One turn moves each row of this set onto another row. After a few examples, where does it send each row asked below?
zur: [ 0.02,  2.56, -0.98,  0.32,  1.63,  1.55,  0.49, -0.14,  0.53, -1.23,
  1.19, -0.04, -1.29, -0.62,  3.16,  0.29, -1.17,  0.15, -0.75,  0.71,
  1.60, -0.09,  2.75,  1.95,  2.13,  1.62, -0.82,  1.48,  1.39,  1.16,
  0.44,  0.27,  0.74, -0.43, -0.59, -1.15]
pof: [ 0.63,  0.68,  0.09,  1.26, -0.63,  1.49,  0.22, -2.09, -0.91, -0.76,
 -1.82,  0.78, -1.25, -0.15,  2.14, -0.25, -1.30, -1.44, -1.38,  0.67,
  0.83, -0.92,  0.14,  1.56, -0.28, -0.07, -1.81,  1.47, -1.70,  3.15,
 -2.38,  0.56,  0.03, -1.13, -0.44, -2.05]
Zuz: [ 1.19,  1.08,  0.01, -1.99, -1.62,  0.31,  0.67,  1.43, -0.85, -1.31,
  0.35, -1.80,  3.14, -0.35,  1.64, -0.46,  0.18,  3.39, -0.40,  0.98,
 -0.27,  0.24,  0.26,  2.15,  1.83,  0.90,  0.94, -0.39, -0.49,  3.26,
 -0.72, -0.42,  0.06, -0.04, -1.82, -0.28]
Romu: [ 2.75, -2.97, -1.32,  0.36, -0.92, -0.15,  0.47, -0.47, -0.69, -0.72,
  0.79, -1.94,  0.99,  0.32,  0.07, -0.64,  0.53,  0.29,  1.81,  1.94,
 -1.09,  0.38,  0.65,  1.22,  0.32, -0.51,  1.06,  0.70,  1.61,  1.13,
 -2.40, -2.19,  0.85, -0.13, -0.25,  2.38]
guv: [ 2.49,  0.07,  1.63,  1.71,  0.70,  0.83, -0.16, -0.74,  0.02,  1.73,
 -2.27,  1.14, -0.89, -1.05,  1.90,  0.32, -0.10,  2.68, -0.69, -1.50,
  1.39, -2.77,  0.76,  0.16, -0.53, -1.32, -0.29,  0.79, -0.44,  2.82,
 -2.35, -0.51,  0.23,  0.49,  0.60, -0.40]
siruv: [ 1.88, -1.47,  2.58,  0.43,  0.77,  0.35,  0.64,  1.20, -0.88,  0.25,
 -2.44,  1.06, -1.44, -1.72,  1.13,  1.23,  1.14,  0.67,  0.31, -1.25,
  0.21, -1.49,  0.79, -0.06, -1.60, -2.02, -0.42, -0.11, -0.48,  0.04,
 -2.13, -0.28, -0.35, -1.73,  0.52,  0.27]
puf: [ 0.58,  2.12, -0.28, -0.04,  0.85,  1.67,  0.87, -0.38,  0.53, -1.60,
  1.15,  0.24, -2.12, -0.81,  3.13, -0.04, -1.08,  0.43, -1.93,  0.22,
  1.11, -0.10,  2.32,  2.66,  1.23,  1.54, -1.20,  1.68,  1.18,  1.76,
  0.35, -0.16,  0.48, -0.53, -0.46, -1.14]
dofa: [ 0.90,  0.33,  0.42, -0.72, -0.09, -2.21, -0.57, -0.15,  1.65,  1.77,
  0.66, -0.78, -0.71,  1.17, -0.38,  1.45, -0.43, -0.91,  1.07,  0.78,
  1.40, -1.57, -3.02, -1.19, -0.24, -0.56, -0.27, -0.97,  1.91, -1.06,
  0.65, -1.28, -1.19,  1.74, -0.16,  1.37]
Pezo: [-0.85,  1.33, -0.35, -0.23,  0.42, -2.50, -0.59,  1.37,  2.89,  2.04,
  0.05, -0.46,  0.24, -0.73, -1.83,  0.79,  0.34,  0.18,  1.88,  0.91,
 -1.06, -2.19, -1.76, -0.73, -1.13,  0.64,  0.59, -0.18,  0.81, -0.74,
  0.78, -0.37, -0.14,  0.74, -0.35,  1.06]
fopos: [-1.40,  1.27, -0.06, -0.23,  0.44, -3.00, -1.15,  1.16, -0.58,  0.01,
  1.33, -0.35,  0.60, -0.27,  0.87, -0.81, -1.30,  1.98,  1.67,  0.52,
 -1.34, -1.34, -1.03,  0.14,  0.28,  1.42,  0.74,  0.76,  1.52, -0.43,
 -2.27,  1.25,  1.66,  3.96,  1.17,  2.19]
veb: [ 0.69,  0.08,  0.21,  0.25, -0.31, -1.55, -0.95, -0.16,  0.51,  0.98,
  1.21, -0.86, -1.10,  1.28, -0.71,  0.74, -0.26, -1.31,  1.65,  0.89,
  1.92, -1.94, -3.28, -0.10, -0.33,  0.27, -0.51, -0.48,  2.68, -0.58,
 -0.20, -1.90, -0.71,  1.96, -1.12,  1.65]
suse: [ 1.19,  2.15, -1.71,  0.37,  0.27,  1.56,  1.60, -0.69,  0.21, -0.87,
  0.66,  0.68, -0.26, -1.17,  1.82, -0.32, -2.39,  0.46, -2.17,  1.30,
 -0.26, -0.67,  2.24,  0.89,  2.40,  3.28, -0.69,  0.94,  0.30,  1.56,
 -0.58, -0.72,  0.48, -0.58, -0.49, -1.40]
defat: [ 0.31,  2.31,  0.79, -2.52,  1.02, -1.44,  0.53,  1.55, -1.62, -1.22,
  0.08, -0.41,  1.55,  0.35,  1.62,  2.47, -0.72, -0.98, -0.47,  1.05,
  1.10, -0.93,  0.31, -0.34,  0.96,  0.55, -0.57, -2.62, -0.53,  0.49,
  1.41, -1.64, -1.41,  2.24, -0.04,  0.16]
mirul: [ 0.61,  0.78,  0.11,  0.71, -0.10,  1.47,  1.14, -0.07, -0.10, -1.10,
 -1.34,  0.94, -2.04, -1.39,  2.28, -0.83, -1.82, -0.53, -1.64,  0.32,
  0.37, -0.84,  0.83,  1.68, -1.08, -0.42, -0.59,  2.32, -1.32,  2.45,
 -1.38,  1.01,  1.06, -1.92, -0.34, -1.74]
pafug: [-0.08,  1.56,  0.32,  0.07, -0.04,  1.10,  0.76, -0.98,  0.07, -1.99,
  0.21, -0.07, -2.46, -0.41,  2.52,  0.28,  0.66, -2.14, -1.00,  0.45,
 -0.22,  0.56,  2.00,  2.48,  0.94,  1.42, -2.47,  1.04, -0.15,  1.85,
 -0.12, -0.73, -1.02, -1.20, -0.90, -0.85]
Mumi: [ 1.88, -0.29,  0.33,  1.75, -0.04,  0.97,  0.91, -1.10,  0.23,  1.31,
 -3.39,  2.05,  1.10, -0.39,  1.15,  0.15, -1.29,  2.25,  0.15,  0.51,
  0.99, -1.49, -0.19, -0.42, -0.33, -0.60, -0.36,  1.14, -1.19,  2.37,
 -3.13,  0.42,  0.03,  0.20,  1.34, -1.04]
kozo: [-0.70, -0.10, -1.43,  0.11,  0.00, -3.39, -0.88,  0.51, -0.60, -0.26,
  0.47, -0.84,  1.50, -0.83, -0.13,  1.40, -0.99, -0.27,  3.43, -0.17,
 -2.24, -1.54, -1.11, -0.07, -0.20,  1.76,  0.94,  0.00,  0.88, -1.43,
 -1.54,  0.11,  0.57,  2.41,  0.61,  1.09]
Fil: [ 2.43,  0.53, -0.42,  1.76, -0.84,  1.03,  0.22, -2.01, -0.27, -0.06,
 -1.16,  0.09, -1.09, -0.81,  2.24,  0.18, -1.45, -0.97, -2.21,  0.32,
 -0.23, -2.58,  0.62,  0.38,  0.49,  0.80, -1.18,  0.53, -1.75,  3.19,
 -2.16, -0.77,  0.07, -0.75, -1.00, -1.63]
sugi: [-0.17, -0.51, -0.97, -0.22,  0.03, -3.21, -0.64,  0.65, -0.13, -0.07,
  0.65, -1.34,  1.94, -0.81, -0.32,  0.74, -0.94,  0.27,  3.61, -0.14,
 -2.36, -1.78, -1.11, -0.11, -0.20,  1.83,  0.92, -0.13,  0.78, -1.10,
 -2.05, -0.20,  0.67,  2.47,  0.40,  1.72]
pizep: [ 0.36,  1.79, -0.96,  0.58, -0.07,  0.65,  1.10, -0.69,  0.05, -1.26,
  0.12, -0.28, -1.03, -0.53,  1.95,  0.07, -0.16, -2.73, -0.77,  1.86,
 -1.73,  0.36,  2.32,  0.00,  2.95,  2.49, -1.82, -0.15, -0.60,  1.05,
 -1.02, -0.64, -1.11, -0.94, -1.13, -0.06]
kis: [ 2.13, -0.60,  2.65,  1.01,  1.06,  0.51, -0.31,  0.31,  0.43,  1.64,
 -1.85,  0.72, -0.85, -0.63,  2.02,  0.85,  0.76,  3.42, -0.94, -0.42,
  1.76, -3.24,  1.11, -0.03, -0.57, -0.85, -0.40,  0.04,  0.12,  1.31,
 -2.89, -0.53,  0.68,  0.30,  0.66,  0.01]
Tel: [-0.16,  0.72, -0.46,  0.45, -0.54, -2.63, -1.22,  1.47,  2.60,  0.97,
  0.32, -0.95,  0.30, -0.55, -1.66,  0.15,  0.55, -0.22,  1.54,  1.71,
 -1.20, -2.86, -1.38, -0.26, -1.65,  1.29,  0.02, -0.02,  1.73, -1.07,
  0.02, -1.11,  0.09,  0.65, -1.57,  1.49]
Genup: [-0.69, -1.55,  0.73, -1.13,  0.00, -3.23, -0.62, -0.18, -0.75,  0.15,
  0.79, -2.40,  0.32,  0.38,  0.37,  1.14, -0.08, -1.50,  3.22, -0.60,
 -0.02, -1.04, -0.88,  0.42, -0.57,  0.54,  0.31, -0.39,  1.18, -1.73,
 -2.47, -1.09, -0.63,  2.27,  0.25,  1.16]
sagur: [-1.56, -0.37,  2.04, -1.76,  0.48, -2.79, -0.94,  0.60, -0.92,  0.43,
  1.52, -1.96, -0.60,  0.82,  1.22, -0.73, -0.45,  0.64,  1.64, -0.25,
  1.31, -0.58, -0.43,  0.97, -0.42, -0.12,  0.34,  0.49,  2.11, -1.24,
 -3.17,  0.36,  0.44,  3.34,  0.82,  1.70]
boba: [ 1.01, -2.16, -1.53,  0.48, -0.39,  0.09,  0.28,  0.20,  0.81,  0.13,
  0.76, -1.69,  1.14, -0.16, -0.23, -1.64,  0.89,  2.40,  1.72,  2.12,
 -1.21,  0.27,  1.07,  1.93,  0.23,  0.24,  1.65,  1.66,  1.55,  1.87,
 -2.91, -0.85,  1.63, -0.16,  0.28,  1.57]
fub: [ 0.11,  1.94, -0.46, -2.09,  0.19, -1.88,  1.51,  2.42,  1.60, -1.43,
  0.19, -0.39,  1.53, -0.14,  2.49,  2.24, -0.43,  0.67,  0.08,  1.41,
 -0.55, -0.46, -0.92, -0.46,  1.20,  0.87, -0.02, -2.21, -0.49,  0.91,
  1.74, -0.36, -1.37,  1.54,  0.87, -0.19]
sifet: [-2.16,  2.92,  0.39, -1.03,  1.01, -1.74, -1.57,  1.67, -0.09,  2.09,
  0.01,  0.81,  0.89, -0.60, -2.67, -0.97, -0.52,  1.07,  0.45,  0.85,
 -0.44, -1.13, -1.03, -0.38, -0.80, -0.05,  0.13,  0.19,  1.15, -0.67,
 -0.39,  1.49,  0.27,  1.32, -0.04,  1.25]
Tuso: [-1.12,  1.29,  0.26, -0.95, -0.04, -0.84, -1.37,  0.54, -1.81,  1.37,
  1.45,  0.38, -0.71,  0.84, -1.43, -1.20, -1.18,  0.30,  0.29,  0.47,
  2.16, -0.16, -2.78,  0.08,  0.28, -0.47, -0.38, -0.11,  3.28, -0.99,
 -1.61,  0.94, -0.85,  1.57, -0.24,  1.09]
kap: [ 1.86, -0.91,  1.22,  1.04, -0.42,  0.50,  1.82,  0.17, -0.43,  0.11,
 -3.97,  2.04,  0.05, -1.00,  0.69,  0.05, -0.93, -0.09,  0.47,  0.89,
 -0.32, -0.52,  0.14, -0.72, -1.59, -1.42, -0.70,  1.12, -1.80,  1.32,
 -2.55, -0.03, -0.28, -1.03,  0.93,  0.07]
kevo: [ 1.90, -0.35,  1.17,  1.82,  0.58,  1.15,  0.59, -0.55,  0.09,  1.00,
 -2.96,  2.24,  1.04,  0.06,  0.98,  0.64, -0.50,  3.02,  0.39,  1.66,
  0.99, -2.14, -0.96, -0.67,  0.25,  0.43, -0.70,  0.32, -0.84,  1.98,
 -3.51,  0.23,  1.05,  0.85,  1.33,  0.24]
lalon: [ 2.49, -0.51,  2.47,  0.99,  0.38,  0.38,  0.82,  0.52, -0.57,  0.49,
 -2.83,  1.21, -1.91, -1.67,  1.51,  0.19,  0.33,  0.29, -0.26, -1.15,
 -0.03, -1.73,  1.13, -0.16, -1.83, -2.26, -0.49,  0.77, -1.19,  1.77,
 -1.74, -0.79, -0.07, -0.72,  0.26,  0.70]
kag: [ 2.30,  0.59, -0.39,  1.28, -0.26,  1.01,  1.20, -0.16,  0.49, -0.42,
 -0.70,  0.34, -1.94, -2.07,  2.49, -0.47, -2.10, -0.04, -2.46, -0.03,
 -0.64, -2.57,  1.17,  0.55, -0.31,  0.30, -0.09,  1.38, -1.35,  2.54,
 -1.27, -0.23,  1.18, -1.55, -0.78, -1.40]
Foz: [ 0.46,  2.18, -1.91,  0.54,  0.79,  1.34,  1.79, -0.18,  0.61, -0.59,
  0.67,  0.18, -0.31, -1.00,  1.93, -0.23, -2.24, -0.49, -1.15,  2.09,
 -0.18, -0.36,  2.56, -0.05,  3.22,  3.17, -0.32,  0.67,  0.29,  0.69,
 -0.78, -0.25,  0.40, -0.64, -0.64, -0.97]
nug: [ 0.10, -1.41, -0.20,  0.06,  0.35,  0.55, -0.92, -0.14, -1.41,  0.67,
  1.16, -1.69,  0.39, -0.05, -0.63, -2.16,  1.37,  2.23,  1.11,  0.83,
  0.11,  0.40,  2.03,  2.72,  0.40, -0.54,  1.21,  1.47,  1.87,  2.00,
 -3.64, -0.78,  1.20,  0.14,  0.05,  1.40]
mepod: [-0.51,  1.95,  1.22, -1.59,  0.54, -1.49, -1.48,  0.13, -1.37,  1.78,
  0.60,  0.46, -0.03,  1.18, -1.10, -0.39, -1.25,  0.01, -0.41,  0.82,
  2.10, -0.50, -2.21, -0.86,  0.09, -1.34, -0.74, -0.64,  2.22, -1.02,
 -0.66,  0.61, -0.83,  2.36,  0.18,  1.58]
guko: [ 1.14,  0.31,  0.21, -1.78, -1.30,  0.22,  1.33,  1.24, -1.20, -1.68,
 -0.67, -2.03,  3.34, -0.11,  0.61,  0.51,  0.20,  0.92,  0.89,  1.81,
  0.08,  0.04,  0.63,  2.21,  0.92,  1.44,  0.94, -0.22, -1.44,  2.63,
 -0.32, -2.23,  0.13, -0.36, -2.46, -0.36]
Nozub: [ 0.45, -0.10,  1.74, -2.25, -0.79,  0.74,  2.08,  1.51, -1.61, -0.98,
  0.20, -2.43,  0.45,  0.16,  0.93, -0.03,  0.69,  0.01,  0.93,  0.85,
  1.08,  0.58,  0.07,  2.27,  1.33,  0.72,  1.32, -0.32, -1.32,  3.11,
 -0.71, -2.79, -0.30, -0.26, -2.39,  0.12]
pino: [ 1.83, -2.28, -0.02, -0.25, -0.17,  0.31, -0.76, -0.77, -2.78, -0.13,
  1.08, -1.94,  0.27,  0.46, -0.33, -1.24,  1.04,  0.14,  1.06,  0.66,
  0.24,  0.61,  1.60,  2.02,  0.34, -1.28,  0.59,  0.59,  2.03,  1.33,
 -3.10, -2.03,  0.58,  0.18, -0.51,  2.17]
Fuzo: [-0.15,  2.27, -0.03,  0.32,  0.80,  0.92, -0.22, -0.77,  0.06, -1.88,
  0.64, -0.41, -2.04, -0.29,  3.14,  0.59,  0.94, -2.09, -0.35,  0.48,
  0.05,  0.50,  2.52,  2.01,  1.83,  1.02, -2.47,  0.74,  0.49,  1.51,
  0.21, -0.03, -0.79, -0.81, -1.13, -0.29]
Feg: [-1.10,  0.64,  0.30, -0.84,  0.67, -2.70, -0.82,  1.41, -0.34,  0.12,
  1.44, -0.91,  1.06, -0.36,  0.57, -1.25, -1.40,  2.39,  1.98,  0.25,
 -1.13, -1.40, -0.75,  0.47,  0.11,  1.28,  0.96,  0.81,  1.63, -0.53,
 -2.71,  1.21,  1.76,  3.51,  1.08,  2.28]
vipuf: [ 0.50,  0.61,  1.39, -2.40, -1.10,  0.76,  1.37,  1.70, -1.22, -0.67,
  1.22, -2.14,  0.25, -0.15,  2.00, -0.99,  0.76,  2.54, -0.44, -0.07,
  0.73,  0.75, -0.26,  2.30,  2.25,  0.23,  1.23, -0.46, -0.38,  3.67,
 -1.02, -1.04, -0.40,  0.03, -1.69,  0.16]
zolu: [-2.50,  3.26,  1.64, -2.44,  2.14, -0.71,  0.47,  1.85, -1.72,  0.31,
  0.26, -0.12,  0.32,  0.10,  0.53,  1.19,  0.16, -0.08, -0.14,  0.33,
  1.55, -0.67,  0.63,  0.57,  1.46,  1.22,  0.07, -1.87, -1.06,  1.72,
  0.10, -0.95, -1.12,  2.44,  0.30, -0.55]
papu: [-1.23, -1.27,  0.59, -0.95, -0.10, -3.53, -0.57,  0.10, -0.72,  0.32,
  0.62, -2.11, -0.30,  0.27,  0.65,  1.47, -0.29, -1.78,  2.73, -0.53,
  0.37, -1.03, -0.36,  0.25, -0.61,  0.58,  0.56, -0.25,  1.38, -2.34,
 -2.12, -0.99, -0.73,  2.24,  0.45,  0.48]
fup: [ 0.56,  1.47, -1.10,  0.48, -0.57,  1.01,  1.47, -1.32, -0.19, -1.35,
 -0.37,  0.38, -0.62, -0.72,  1.16,  0.09, -0.69, -2.15, -1.29,  1.67,
 -1.60,  0.08,  1.91,  0.71,  2.06,  3.12, -1.89,  0.24, -0.87,  1.64,
 -1.18, -1.26, -1.04, -1.17, -0.92, -1.02]
fofem: [-1.88,  1.97, -0.38, -0.72, -0.26, -1.86, -1.54,  2.27,  0.20,  1.35,
  0.59,  0.32,  0.79, -1.01, -2.30, -1.70, -0.48,  1.37,  0.08,  1.17,
 -0.93, -1.15, -0.85,  0.03, -0.99,  0.51,  0.15,  0.40,  2.30, -1.40,
 -1.36,  1.62,  0.01,  0.34, -0.65,  0.90]
Fid: [ 1.54, -1.25,  1.07,  1.14,  0.33,  1.00,  1.53,  0.49, -1.26, -0.32,
 -3.49,  2.57,  0.45, -0.80,  0.14,  1.04, -0.10,  0.42,  1.64,  0.69,
 -0.58, -0.43, -1.14, -0.68, -0.80, -0.72, -0.82,  0.17, -1.46,  0.86,
 -2.65,  0.48,  0.10, -1.19,  1.15,  0.60]
Ripib: [-2.80,  2.86,  0.43, -2.03,  1.23, -1.02,  1.44,  2.64,  1.50,  0.23,
  0.40, -0.05,  0.22, -0.45,  1.42,  0.97,  0.45,  1.54,  0.41,  0.72,
  0.02, -0.32, -0.58,  0.51,  1.60,  1.53,  0.55, -1.44, -0.98,  2.09,
  0.44,  0.31, -1.10,  1.63,  1.19, -0.79]
gad: [-1.90,  0.12,  1.91, -1.33,  0.37, -3.13, -0.96,  0.72, -0.58,  0.55,
  1.52, -1.58, -1.29,  0.74,  1.67, -0.65, -0.55,  0.46,  0.90,  0.21,
  1.16, -0.92, -0.35,  0.44, -0.15,  0.20,  0.42,  0.50,  2.11, -1.41,
 -2.88,  0.14,  0.47,  3.78,  0.96,  1.58]

papu turns into kozo
zolu turns into defat
Now these:
pafug turns into fup
vipuf turns into Nozub
mirul turns into pof
Feg turns into sagur
Romu turns into boba
veb turns into Tel
Fuzo turns into pizep
Pezo turns into sifet
kevo turns into kis
lalon turns into kap

